In the data rows, the value 128 means zero.
Here are some points, each followed by its number:
[125 133 120 126 112 142 121 118 116 127 126 154] 0
[248 158  99 142 151 137 118 125 149  69 140 113] 1
[114 154 134 126 147 107 149 139 164 117 108 122] 2
[ 70  91 106 124 116 155  84 152 146 129 133 151] 3
[ 77 149  99 103 137 174 134 138 145 118 151 173] 4
[104 142 114 122  97 155  99 104 105 121 105 193] 5
[149  79 133 100  98 139 141 148  96 130 158 113] 6
[194 208 134  98 148 144 132  63 152  99 133 151] 7
[ 52  75 105 167 131 156 123 153 135 120  91 122] 8
[132 144 115 117 128 140 112 109 124 119 120 159] 9
[ 78 104 131 165  65 163 154 157 110 133 130 112] 10
[174 152 136  66 109 110 160  87 127 158 180 177] 11
[160 156 159  95 118  87 171 122 116 158 114 119] 12
New points follow, each followed by the numbers of its three nearest points above by angle, nearest first.
[161  98 100 114 107 148 157 106  97 119 175 132] 6 11 0
[185 153 129 168 190  96 120 123 139  88  95 123] 1 7 2
[ 60 162 145 147 187  86 102 138 182 158  87 132] 2 8 3
[100 177 150 153 136 121 118 145 149 134  84 124] 2 8 12
[219 196 129  86 148 127 163  68 119 134 141 121] 7 11 12
[155  77 136  95  91 142 142 152  92 129 163 112] 6 10 11
[ 80  97 106 131 125 145  95 147 140 132 130 145] 3 8 4
[166 177 129 110 146 142 127  83 147 111 127 141] 7 9 1
[165  31 144  72  60 162 158 179  66 124 194 115] 6 10 11
[ 60 159 145 149 183  89 107 145 178 156  87 128] 2 8 3
[102  15 133 124  93 162  67 146 125 105 136 159] 3 8 6
[ 86 106 113 131 123 143 101 141 142 125 125 145] 3 8 4
[ 93 169 121 135 114 161 130 138 145 122 118 154] 4 5 0
[ 96 169 125 167 140 154 113 130 178  72 102 149] 2 4 8
[159  41 142  68  70 148 160 171  69 140 183 102] 6 10 11
[148 149 154 105 121  90 168 132 116 158 119 116] 12 11 2
[129 106 119  94  79 155 126 137  71 171 136 111] 6 10 0
[199 189 126 100 148 118 156  80 126 131 132 125] 7 11 12
[156 154 155  95 117  90 186 128 113 168 118 112] 12 11 2
[142  81 124  72  42 176 132 142  42 182 143 111] 6 10 0
[138 142 143 115 128 101 156 130 125 150 119 119] 12 11 2
[135 153 146 145 135 141 122 105 140 113 131 135] 7 9 1
[151 166 129 114 143 136 122  91 145 113 128 143] 7 9 1
[177 148 112 151 163 120 143 116 130 110 113  94] 1 7 2
[128 120  89 130 128 162 122 116 145 114 155 138] 4 3 9
[125 166 147 105 121 121 119 101 151 143 116 146] 7 11 9
[144  86 136 125  94 141 134 122 102 126 170 147] 6 11 0
